(in the rows, 128 means zero)
Rotation paths and how fast each direction turns (degrees a step):
Each turn is a multiple of 5 degrees from 10 to 175, or 0.
Each row of a path follows its step; steps can be skipped.
path 1
step 0: [134 116 142 119 135 130 122 125 121 145 121 119 117 122 126 137 142 138
 121 102 127 143 132 134 128 128 128 132 126 125 133 135]
step 1: [142 121 133 121 127 131 137 115 129 128 129 115 116 119 132 126 132 140
 120 134 143 140 146 131 123 128 141 110 126 112 136 131]
step 2: [130 117 136 119 125 135 135 123 139 139 114 125 116 137 131 134 145 134
 120 141 131 125 126 126 123 117 141 136 104 125 135 124]
step 3: [125 126 133 123 138 134 123 109 130 142 125 124 127 106 117 135 147 118
 127 125 143 137 121 119 131 128 130 132 115 118 124 121]
step 4: [136 134 128 126 120 133 132 111 127 136 126 125 128 114 139 123 131 122
 125 111 143 124 139 141 115 123 151 138 121 123 134 122]
step 5: [147 129 130 117 120 133 121 132 126 142 114 139 128 117 135 139 129 135
 114 126 138 133 130 136 130 126 133 135 106 127 125 146]
step 6: [127 114 137 120 129 135 130 122 131 130 127 120 147 111 133 114 124 140
 126 133 144 140 126 127 135 135 138 126 105 124 126 128]
step 7: [133 128 124 109 127 127 129 135 137 116 115 120 133 116 138 122 151 135
 125 120 131 130 122 133 115 123 137 137 114 127 124 114]
step 8: [128 117 128 128 132 133 111 139 122 145 116 124 129 110 127 129 145 134
 127 119 147 133 128 125 108 128 131 125 127 134 129 139]
step 9: [133 112 129 124 132 133 134 126 129 130 117 113 116 126 132 119 126 139
 125 107 142 146 147 132 130 138 138 137 124 130 131 131]
step 10: [138 134 125 108 134 135 123 134 131 131 118 116 117 137 128 131 142 148
 118 133 143 131 131 131 131 126 142 117 119 114 127 128]
Directions:
[131 127 125 125 128 129 129 130 129 130 125 129 129 133 132 131 129 127
 131 132 131 121 127 129 122 122 124 127 127 129 128 133]
125
[127 126 126 127 129 128 124 130 134 129 126 126 125 132 127 125 125 122
 130 132 128 131 130 132 132 131 129 125 121 129 127 128]
95
[129 133 131 127 129 125 129 132 125 136 128 126 125 124 129 124 127 123
 129 124 126 126 134 126 126 126 126 127 128 130 126 127]
85
[127 131 128 127 136 129 133 127 129 131 122 127 134 131 123 128 126 133
 133 128 127 126 129 126 131 128 128 131 126 126 126 126]
100
[132 132 130 129 129 128 134 123 131 133 129 128 126 131 128 132 127 122
 126 129 126 131 123 125 126 130 131 126 128 127 133 128]
35
path 2
step 0: [125 120 131 123 140 127 124 127 118 122 119 126 137 126 107 124 132 132
 143 138 137 137 121 118 137 127 127 125 132 137 148 119]
step 1: [138 124 137 134 132 131 125 120 129 119 115 127 132 130 119 139 128 120
 118 124 121 141 154 116 129 127 118 125 138 129 117 132]
step 2: [126 135 137 147 129 121 140 137 145 128 116 148 125 139 123 124 130 136
 121 123 128 119 124 132 130 132 121 137 134 120 129 121]
step 3: [133 140 126 124 131 125 124 127 115 133 134 139 131 124 120 116 119 137
 143 124 130 128 129 132 104 136 121 134 142 139 134 124]
step 4: [123 145 120 131 109 136 120 123 125 104 125 115 123 128 121 117 125 129
 121 121 122 137 133 127 125 119 120 132 120 130 129 133]
step 5: [138 132 137 126 129 142 139 127 126 120 115 128 115 137 119 131 122 127
 132 127 136 118 129 132 145 134 140 130 118 129 147 119]
step 6: [125 118 139 129 147 128 127 130 108 128 127 124 123 121 111 133 132 142
 125 135 130 129 139 119 126 129 129 142 141 128 130 138]
step 7: [127 130 140 140 123 129 136 124 139 118 118 128 147 127 114 120 137 115
 131 136 130 137 127 116 123 122 114 128 135 115 126 127]
step 8: [144 136 132 132 127 127 126 146 130 124 114 144 121 142 135 124 126 124
 126 126 140 130 141 133 122 141 119 120 139 137 128 121]
step 9: [114 140 127 129 130 119 121 136 133 127 135 132 119 129 108 121 122 150
 125 119 119 131 132 127 121 125 126 135 126 142 129 118]
step 10: [138 138 132 117 117 142 136 108 121 116 123 131 140 132 115 118 115 132
 139 122 117 126 129 135 131 125 127 132 126 125 126 131]
Directions:
[126 127 128 129 130 128 126 129 130 127 134 126 128 122 128 130 125 127
 131 123 133 127 134 124 130 131 124 132 127 132 125 130]
135
[129 128 130 127 123 127 131 132 131 127 127 128 130 132 132 130 125 126
 123 127 133 128 129 132 132 134 128 132 127 126 132 128]
120
[131 130 127 134 130 133 129 130 130 128 129 130 120 132 131 131 131 126
 126 130 125 127 130 125 129 131 129 127 125 130 125 123]
110
[125 123 131 129 126 135 128 124 124 130 128 124 124 126 128 126 128 126
 125 132 133 124 129 132 126 125 127 129 126 128 131 126]
55
path 3
step 0: [121 139 129 129 129 127 121 113 133 136 130 130 126 129 116 119 118 128
 122 115 125 118 124 115 128 112 129 130 125 126 142 124]
step 1: [130 132 116 119 120 138 139 138 124 111 137 128 129 139 130 127 128 123
 124 119 124 120 131 133 130 128 125 141 118 120 129 137]
step 2: [133 113 130 139 114 128 129 129 119 137 125 121 126 132 125 126 121 130
 138 128 122 126 112 134 130 140 122 130 125 142 140 131]
step 3: [121 127 140 134 132 136 140 124 142 129 138 122 140 134 138 117 133 133
 121 129 136 122 123 118 122 125 133 124 138 132 136 130]
step 4: [138 122 130 119 130 126 131 130 139 118 129 136 124 114 136 130 115 116
 130 136 129 123 127 119 118 129 126 141 114 122 132 129]
step 5: [117 123 134 128 128 138 111 128 130 131 130 120 117 135 124 139 136 121
 116 129 129 131 116 129 132 139 128 138 117 137 125 131]
step 6: [124 139 121 127 133 135 121 126 124 123 138 136 135 118 124 129 132 131
 135 117 125 124 123 114 119 132 131 121 138 143 141 136]
step 7: [134 135 129 134 119 122 128 132 132 124 121 123 134 125 124 114 125 115
 126 112 126 114 126 123 124 117 133 134 112 128 119 130]
step 8: [133 126 129 118 134 130 131 127 112 120 125 124 139 144 131 130 122 127
 120 124 129 129 110 132 136 141 119 132 122 123 136 130]
step 9: [120 113 130 129 120 135 130 114 126 133 133 128 123 123 128 115 121 143
 128 124 126 122 130 116 135 125 123 137 133 140 139 126]
step 10: [125 133 133 138 126 140 142 138 133 117 132 122 128 128 132 122 128 108
 121 134 129 123 139 131 119 126 131 137 131 128 141 134]
Directions:
[127 122 129 131 131 130 124 127 126 131 125 127 131 129 128 131 129 126
 126 129 120 128 122 132 130 133 129 126 129 125 129 126]
120
[131 129 126 128 131 128 129 123 132 127 130 125 130 128 127 124 127 122
 129 127 124 128 130 127 123 125 135 129 132 125 129 125]
110
[124 128 122 128 124 129 126 124 124 126 132 128 121 125 127 130 130 129
 123 129 127 126 130 130 126 129 126 133 130 125 131 126]
85
